Each row has a hidden score. How much does it go up from the first row of each pair to the second? 10 means little or no change, 20 a big rise and 0 a big fall. The score is a weighted sum of the row's numbers plus the product of two more (or one squared), each taken from its middle value.
c(0.93, 0.59, -1.78, 0.55, 1.09, 0.76, -0.86, -0.70, 0.03, 1.77)
c(1.58, 0.71, -0.65, 0.39, 0.09, -0.95, -0.18, -1.47, 1.49, -0.22): 9
c(1.22, 0.40, -1.43, -1.10, -1.07, 0.52, -0.08, -1.64, -0.24, -0.75)
c(0.24, 1.18, -0.27, -1.02, -0.53, 0.81, -0.22, 1.33, 0.83, -0.19): 12
c(0.19, 0.68, -0.10, -0.88, -1.00, -0.74, -0.30, 0.98, -0.63, -1.34)
c(-1.09, -0.34, 1.38, 0.01, -1.09, -0.40, 0.12, -0.70, -1.56, 0.47): 13
c(-0.23, -0.43, -0.31, -1.23, 0.21, -0.52, -0.49, 0.96, 0.09, 0.19)
c(-0.54, 0.85, 1.79, -0.42, 0.12, 1.27, -1.25, -0.41, -0.15, -0.02): 9
c(-0.97, 0.50, -1.35, -1.47, 0.67, 1.03, -0.81, -0.90, -1.77, -0.98)
c(-0.44, -0.86, -0.80, 1.54, 0.69, -0.35, 1.41, -0.09, 0.60, 0.73): 10
c(0.02, -1.35, 1.50, 1.45, 0.13, 0.50, 1.31, -1.04, 0.76, 1.85)
c(-0.37, -0.95, 0.80, 1.15, -1.12, 0.34, 1.34, -0.78, 0.61, 0.40): 9
c(-0.17, -0.90, -1.05, -1.11, -0.06, 0.60, -0.21, 1.24, -1.07, -0.31)
c(-1.05, 0.41, -0.57, 0.11, -1.56, -0.13, 0.48, 0.50, 0.41, -0.33): 11
c(-0.48, -2.63, 1.27, 2.10, 1.65, -0.45, 2.39, -1.31, 0.99, 1.66)
c(0.00, 1.07, -1.22, -1.00, -1.17, -0.23, 0.63, -0.07, 0.46, -0.65): 6
c(0.75, 0.81, -2.22, -0.67, -0.32, 0.30, -0.14, -0.58, -0.79, -2.45)
c(-1.08, 0.09, 0.26, -1.70, -1.48, -0.05, -1.90, -0.19, 0.33, 0.58): 17
c(-0.16, -0.90, 1.18, 1.06, 0.09, 0.56, 0.80, 0.62, 1.06, 0.85)
c(0.25, 0.95, -1.02, -2.53, 0.20, 1.03, -1.60, -0.99, -1.29, -0.02): 5
c(-0.91, 1.53, -2.07, -1.64, -0.42, 0.12, -1.87, 1.11, 0.26, -1.15)
c(-0.22, -0.12, -0.13, -0.83, 0.16, -0.74, -1.12, -1.10, -1.54, -0.35): 8
c(-0.84, 0.67, 0.38, 0.51, 1.43, 1.21, -0.23, -1.66, -0.71, 1.33)
c(0.78, 0.70, -0.25, 0.86, 1.90, 1.48, -1.25, -0.34, 0.05, 1.37): 12
c(-0.12, 0.96, 0.66, -1.67, 0.11, 0.97, -0.98, -0.28, 0.53, 0.08)
c(-0.12, -1.60, 1.50, 1.51, -0.63, -0.91, 1.58, 0.94, 0.67, 1.36): 11
c(0.49, -0.96, -0.30, -0.29, 0.61, -0.07, 0.00, 1.13, 1.12, 0.64)
c(-0.31, 2.10, -0.33, -1.31, 0.22, 0.47, -0.40, 0.26, 0.54, -1.97): 6
c(-1.09, 1.01, -0.90, -0.78, -0.92, 0.84, -0.88, -0.24, -1.72, -0.41)
c(0.02, 0.83, -0.53, -0.52, 1.11, 2.35, -0.23, -0.25, 1.09, -0.58): 11
c(0.54, 0.99, -0.12, -0.04, -1.71, -0.86, -0.65, -0.87, -1.26, -0.23)
c(0.53, -0.65, -1.15, 1.67, -1.46, -2.36, 1.50, 1.33, 0.96, -2.19): 13
c(0.15, -1.94, 0.95, 0.18, 0.86, -1.37, 1.19, -0.48, 0.64, -0.24)
c(-0.73, 0.91, 0.82, -0.11, 0.57, 0.49, -0.97, 0.43, -1.55, 0.47): 5
c(-0.42, -0.82, 1.77, -0.14, 0.89, 0.05, -1.54, -0.78, -1.83, 0.37)
c(-0.13, -1.45, 0.84, -0.72, -1.03, -0.52, 1.40, 0.52, -1.08, -0.91): 12
c(-0.63, 0.08, 0.48, 0.02, -2.14, 0.60, 0.08, 0.21, -0.66, 0.22)
c(-0.35, 1.78, -1.29, 0.03, -0.55, 0.47, 0.57, -0.76, -1.09, -1.90): 4
c(1.15, -0.50, -0.55, 0.73, 0.09, -0.38, 0.13, 1.11, 0.05, 0.27)
c(-0.23, 0.73, -0.61, -1.70, -0.86, 0.10, -1.27, -0.74, -1.11, -0.82): 12
c(-0.77, -0.31, -0.06, -0.08, -0.24, 0.52, 0.28, -0.44, 0.61, 1.25)
c(0.51, 1.30, 0.25, -0.21, -0.73, -0.21, -1.32, -2.00, -1.18, -0.78): 1
c(-1.00, -0.70, 0.96, 1.65, -0.93, -0.01, 0.38, 0.05, -1.05, 0.86)
c(-1.16, -0.84, 2.01, 1.37, 1.58, -0.50, -0.24, -1.82, -0.74, 1.14): 8
c(-0.58, 0.11, -0.54, 1.07, 0.96, 0.51, 0.48, 0.53, 0.67, -0.77)
c(0.78, -0.04, -1.01, 1.46, -0.31, -2.52, -0.68, -2.45, -0.22, -0.39): 4
c(-0.36, -0.48, 0.50, 1.16, 1.65, -1.90, -0.83, 0.95, 1.14, 1.64)
c(-0.60, -0.51, 1.06, 0.02, 1.70, 0.54, -0.33, 0.59, -0.25, 1.89): 11
c(1.18, -2.24, 0.32, 1.51, -1.12, -0.50, 0.94, 2.11, 0.47, -0.89)
c(0.33, -0.40, -0.15, 0.58, 0.16, -0.05, 0.81, -0.70, 0.69, 0.66): 11
c(0.15, -1.61, 0.96, 2.14, 0.01, 0.87, 1.76, 0.06, 0.28, -1.33)
c(1.40, -0.92, -0.45, 1.31, 0.74, 0.36, 0.71, -0.94, 2.52, -0.45): 10
c(-0.68, -0.45, -0.30, 0.18, 0.88, 0.06, 1.45, -0.06, -1.76, -0.27)
c(0.59, 0.40, -1.06, -0.42, 1.08, 0.49, -0.55, -0.81, -0.08, -2.12): 8
c(-0.35, -0.36, 0.06, 0.02, -0.25, -0.06, 1.38, 0.05, 1.71, -0.72)
c(0.03, 0.12, -0.21, -0.50, -0.55, -0.29, -1.18, -0.39, -1.84, -0.90): 5
c(1.02, 0.32, -1.55, -0.91, 2.47, 2.22, -1.59, -1.00, -0.23, 0.87)
c(-0.64, -0.66, -0.56, 0.95, 0.96, 1.14, -0.13, 0.99, 1.71, -0.01): 15
c(0.99, 0.05, 0.85, -0.95, 1.34, 2.17, -2.52, 0.47, -1.51, 0.34)
c(-0.39, -0.91, 1.17, 1.31, -1.18, -1.44, 1.02, 0.22, -0.26, 2.28): 13
c(-0.52, 0.72, 0.42, -0.76, 1.11, 0.01, -1.75, -0.80, -0.10, 0.59)
c(-0.13, -0.21, 0.90, -0.15, -0.27, 0.46, 1.19, 0.66, 0.73, 0.20): 12
c(-0.14, 0.33, 0.48, -1.66, 0.16, 1.11, 0.05, 1.37, -0.87, -0.75)
c(0.48, -0.06, -0.58, -0.79, 1.11, -0.46, -0.25, -0.66, 0.71, 0.39): 11
c(-1.61, 1.55, -1.57, -0.90, -1.04, -1.57, -0.46, -2.05, 0.23, 0.96)
c(1.21, -1.05, -0.18, -1.50, -0.29, 0.11, -0.10, 1.89, -1.16, -0.51): 6
c(-0.21, 1.15, 0.47, -0.49, -0.35, -0.84, -0.78, 0.15, -0.41, 0.67)
c(1.17, -0.63, 1.27, 2.25, 1.06, -1.64, 0.47, -1.59, 1.80, 1.18): 12
c(0.52, 0.82, -1.78, -1.29, 0.67, 0.11, -1.42, -1.45, 0.32, 0.09)
c(-0.23, -1.10, 0.05, 0.19, 0.40, -0.55, 0.05, 0.11, 0.06, 0.44): 13
c(-0.60, 1.84, -0.94, -1.02, -0.92, -0.89, -0.48, -2.22, -2.35, -1.02)
c(0.03, 0.82, 0.42, 0.68, 1.16, -0.47, -1.09, -1.63, -0.91, 0.87): 11
c(1.83, 0.20, -1.50, -0.56, 0.44, 0.12, -1.35, -0.37, 2.31, 0.73)
c(-0.55, -0.45, -0.85, 0.98, -0.41, -0.33, 1.94, 0.41, 0.63, 1.03): 8
c(-0.31, 0.06, 2.26, -0.43, -0.19, 0.71, -1.04, -0.04, -0.20, 0.13)
c(-0.19, -0.43, -1.34, -0.49, -0.80, -1.63, -0.91, -0.73, -0.13, -0.63): 10
c(-0.17, -0.25, 0.92, 0.28, -1.36, 0.11, 0.35, -0.40, -0.76, 0.24)
c(-0.71, 0.03, -0.31, -0.89, -0.52, 0.00, 0.79, -0.18, 0.30, 1.26): 12
c(-0.55, -1.12, -0.08, 1.24, 0.21, 0.67, 0.61, 0.60, 0.30, 1.09)
c(-0.67, 1.55, -0.38, -1.90, -1.37, 0.78, 1.69, -0.12, -0.57, -0.97): 6
c(1.08, -0.05, -1.73, -0.81, -1.26, -0.05, 0.97, 0.82, 0.61, -0.51)
c(-0.23, -0.53, -0.65, -0.03, -1.21, 0.76, 0.29, -0.06, -1.54, -0.61): 12
c(0.32, -0.18, 1.51, -1.08, 2.48, 1.01, -1.51, -0.98, -1.28, 0.39)
c(0.22, -1.81, 0.73, 0.54, -0.18, -1.85, -0.02, 1.08, 0.81, 0.54): 14
c(0.26, -1.02, -0.14, 0.53, 0.64, 1.23, 0.41, -0.20, 0.24, -0.38)
c(-0.84, 1.69, 1.36, -1.43, -0.13, 0.03, -0.64, -1.67, -1.56, -0.60): 5
c(1.39, -2.00, -1.35, 0.97, 0.59, 0.36, 0.67, -1.32, 1.34, -0.66)
c(1.07, 0.04, 0.57, 1.48, -0.55, -0.13, 2.09, 0.31, 1.06, 0.65): 9
c(-0.14, -0.08, 0.36, -1.16, 2.49, 0.01, -0.97, -0.28, 0.03, 1.48)
c(0.51, 0.44, -0.66, -0.41, -1.44, -0.01, -0.06, -0.35, -1.13, -0.03): 8
c(0.16, 1.26, -1.27, 0.11, 0.25, 0.56, -0.55, -0.01, -0.73, -0.38)
c(0.65, 0.39, -1.71, -2.13, -0.73, -0.06, 0.03, 0.15, 0.77, -1.17): 14
c(0.35, -1.37, 0.39, -1.33, 0.05, -1.23, 1.55, 0.86, 0.53, -0.95)
c(-0.24, -0.29, 0.87, 1.13, -0.43, -1.39, -0.65, 0.56, 0.11, -1.29): 9
c(1.41, -0.41, -2.14, 0.19, 0.25, 1.03, -0.30, -0.16, 1.04, -0.15)
c(-0.39, -1.74, 0.14, 1.71, -0.69, -0.55, 1.01, 1.09, 1.33, -0.57): 14
c(1.05, -1.53, 0.88, 0.47, -0.25, -1.74, 0.07, 1.54, 0.82, 0.37)
c(0.71, -0.54, -1.34, -1.04, -1.14, 0.57, -0.24, 1.08, 0.67, -2.02): 13
c(0.27, 0.62, -0.44, 0.03, -0.31, -1.15, 1.52, 1.26, 1.08, 0.31)
c(-0.71, -1.44, 0.24, 0.24, -0.79, -0.49, 0.71, 1.41, 0.43, 0.14): 17
c(0.58, 0.03, 0.28, 0.44, -0.05, -1.66, -1.18, 0.47, 0.89, 1.05)
c(-0.94, -0.59, 1.54, 0.67, 0.41, 0.12, 2.07, 0.06, -0.12, 0.26): 11
c(1.00, -0.64, -1.17, -0.73, 0.33, 0.25, -1.67, 0.29, 1.89, -0.17)
c(-0.61, -0.58, -1.15, -0.97, -0.46, 0.00, -1.98, 0.90, 1.74, 1.75): 14
c(-0.02, -0.50, -0.51, -0.24, -1.08, -0.73, 0.69, 0.90, 1.32, -0.68)
c(-1.50, -1.91, 2.40, 0.79, 2.16, 0.48, 0.75, 0.28, 0.32, 0.86): 13
c(-0.51, -0.06, -0.34, 1.44, 1.12, 1.03, 0.72, -1.92, -0.73, -0.37)
c(-0.40, -0.30, -0.17, 1.08, 0.78, 1.07, 0.23, 0.97, 1.00, 0.17): 15
c(1.53, 0.96, 0.05, 0.54, -0.35, 1.58, 0.52, 1.84, 0.90, -0.73)
c(0.61, 1.05, -0.49, 0.08, 0.35, 1.16, -0.04, 0.86, -0.71, -1.23): 7
c(1.01, 0.19, -1.32, 0.83, 0.11, -0.78, 0.86, 0.03, 1.89, -0.24)
c(-0.46, -0.76, 1.20, 0.40, 1.45, -0.23, -0.85, -1.07, -0.19, 1.25): 12
c(-0.84, 1.26, 1.46, 0.84, -0.58, -0.52, 0.29, -0.94, -0.10, 0.71)
c(-0.99, 1.65, -1.06, -0.32, -0.28, 0.73, 0.40, -0.84, -0.35, 0.29): 10
c(-0.43, 0.35, 0.10, -0.55, 0.43, 0.87, 0.78, 0.31, -0.95, -0.97)
c(0.55, 0.33, -0.23, -1.18, 1.05, 0.04, -1.67, 1.56, -0.50, -0.30): 8
c(0.16, 0.34, -1.15, -1.96, -0.03, -0.82, -0.77, -0.82, -1.38, -2.81)
c(0.35, 0.88, -1.39, -0.15, 0.35, 0.88, 0.08, -0.40, -0.49, -0.50): 5
c(1.47, 0.73, -0.67, -0.48, -0.37, 0.30, -0.41, -0.25, -1.66, -1.16)
c(-0.59, 0.04, 0.41, -0.55, -0.03, -0.03, -0.47, 0.81, -0.42, 1.33): 17
c(-1.48, 0.71, 0.61, -0.34, 0.32, 0.44, -0.84, -2.09, -0.50, 0.03)
c(0.93, -0.13, -1.18, -0.70, 2.36, 1.91, -1.52, -0.81, 0.51, 0.45): 12
c(-1.80, 0.35, 1.10, 0.76, 0.38, -0.72, -1.29, -0.13, 0.32, 1.26)
c(1.32, -1.62, 0.83, 2.51, -0.68, -0.18, 1.29, 1.72, 1.58, 0.20): 11
c(-0.07, 0.85, 0.34, 1.06, 0.43, -0.68, -0.08, -0.97, 0.52, 0.21)
c(-0.40, -1.24, -0.23, -0.06, -1.10, -0.56, 1.79, 2.18, 0.80, -0.45): 14
c(0.01, 0.42, 0.69, 0.60, 0.49, -0.36, -1.96, -0.37, -1.08, 0.85)
c(-0.14, -0.67, -0.07, 0.59, 0.13, -0.93, 1.01, 0.63, 0.39, -0.04): 12
c(-0.63, -0.98, 1.72, 0.02, -1.93, -1.87, -0.03, 0.33, -0.93, -0.40)
c(-0.41, -0.53, 1.75, 1.42, 0.55, -0.45, 1.15, -1.15, 0.06, -0.99): 7
c(1.73, 0.07, -0.54, -0.49, -0.26, -0.53, -0.60, -0.01, 0.02, -0.87)
c(1.57, -0.61, 1.11, -1.97, 1.19, 0.75, -1.30, 0.52, 0.01, 0.70): 13
c(0.00, -0.96, -0.08, 0.59, -1.73, -1.21, 1.69, 0.36, 0.22, 0.89)
c(0.88, 0.65, 0.21, 1.11, -0.52, 0.51, 1.18, 0.72, -1.55, -1.36): 2
c(1.30, 0.25, 1.45, -0.26, -0.18, 0.09, -0.90, -1.14, -0.54, 0.56)
c(-0.37, 0.01, 0.21, -0.68, -0.23, -0.68, -0.68, -0.91, -0.13, 0.83): 11
c(-0.61, 0.45, -1.61, -0.38, -0.55, -0.27, -0.75, 0.31, -0.47, 0.05)
c(-0.30, 0.19, 0.70, -1.28, -0.52, 0.41, 0.58, -0.85, -1.30, -0.50): 9
c(1.51, -0.75, 0.40, 1.63, 0.54, 0.37, 2.29, 2.28, 1.64, 0.59)
c(0.25, 1.27, -1.08, -1.53, 0.34, 2.56, -0.53, 0.64, 0.57, -0.44): 14
c(0.44, 1.50, -1.82, -0.42, 0.25, 0.46, 0.13, -1.62, 0.36, -1.09)
c(0.00, 0.98, -0.99, -0.45, -0.26, 0.69, 0.80, -0.61, 0.55, -0.94): 13
c(-1.10, -0.59, -0.21, 0.62, -0.79, 0.18, 0.21, 1.29, 1.09, 0.18)
c(1.00, 1.96, -1.23, -1.07, 0.04, 0.60, -0.40, -1.54, -0.08, -1.11): 1
c(-0.72, 1.92, -0.75, 1.73, 0.34, -1.85, 0.03, -1.12, 0.33, 0.47)
c(0.19, 1.36, -1.46, -0.14, 0.41, 0.64, 0.98, -2.09, 1.63, 0.42): 14
c(-1.37, 0.72, 0.29, -0.08, 0.35, -1.67, -0.34, 0.12, -0.87, 0.54)
c(-0.58, -0.31, 1.09, -0.97, 0.51, 0.64, -0.21, 1.85, -0.56, 0.65): 11
c(-0.64, 1.45, -0.61, -1.13, -1.24, -0.87, 0.22, -0.26, -1.44, 0.29)
c(-0.61, 0.59, -0.98, 0.28, -1.06, -0.21, 0.92, -0.34, -0.56, -1.26): 12
c(-0.70, 2.15, -0.38, -0.60, -0.54, -0.57, -0.94, -0.13, -1.16, 0.57)
c(0.53, -1.31, 0.56, -0.19, 0.15, 0.82, 0.29, 0.58, 1.56, -0.72): 17
c(-0.77, -0.20, 0.58, 0.07, -1.87, 0.29, -0.04, 0.83, -0.44, 0.17)
c(0.81, 0.06, -1.42, -1.10, 0.01, -0.15, 1.44, 0.48, 0.98, -0.58): 6
c(0.03, 0.40, -0.84, 0.33, 0.70, 0.85, -0.20, -1.03, -1.07, 0.47)
c(0.06, 1.24, -0.83, -0.94, -0.58, 1.05, 0.22, 0.32, -0.15, -0.95): 11
c(0.30, -1.48, -0.04, 0.67, -1.91, -1.62, 1.36, 1.60, 1.08, -0.34)
c(0.70, -1.74, -0.48, 1.44, 0.37, -0.76, 1.32, 0.01, 0.21, 0.15): 8
c(1.35, 1.91, -1.10, -2.02, -0.37, 1.10, -1.91, 0.74, 0.25, -0.87)
c(0.72, -0.37, -0.20, 0.41, -0.77, 0.02, -0.97, -0.02, 0.71, -0.80): 12
c(0.56, -0.77, 0.14, 0.54, 0.19, -0.50, 1.48, 1.12, -1.07, -0.51)
c(-1.68, 1.48, -0.20, -0.81, 0.23, 0.36, -1.21, -1.89, -0.67, 0.28): 12
c(-0.50, 0.10, -0.26, 1.13, -1.32, -0.49, 0.18, -0.63, -0.35, 0.53)
c(1.85, 0.30, -0.38, -0.32, 1.76, -0.13, -1.74, -0.48, 1.54, 0.30): 10
c(0.76, -0.28, -1.01, 1.86, -1.70, -1.34, 1.31, -0.10, 1.67, -0.02)
c(-0.58, 2.17, 0.25, -0.84, 0.28, -1.03, -1.09, -1.53, -1.69, 0.25): 4
c(-0.50, -1.53, 0.36, -0.17, 2.27, 0.56, -2.47, -1.98, -0.35, 0.86)
c(-1.32, 1.12, 0.43, 0.29, -1.13, -1.22, 1.36, 0.50, 0.23, -0.24): 10
c(0.37, 0.01, 0.39, -0.96, 0.26, 1.19, 0.83, -0.37, 0.99, -0.41)
c(0.08, 1.75, 0.33, -0.45, -1.72, -0.10, -0.16, -0.14, -1.15, 0.22): 6
c(-0.29, -1.40, -0.22, 2.02, 0.55, -0.22, 0.98, 0.49, 0.04, 0.36)
c(0.84, 0.84, 0.24, -2.28, -0.95, 1.09, -1.57, 0.56, -0.70, -1.12): 8
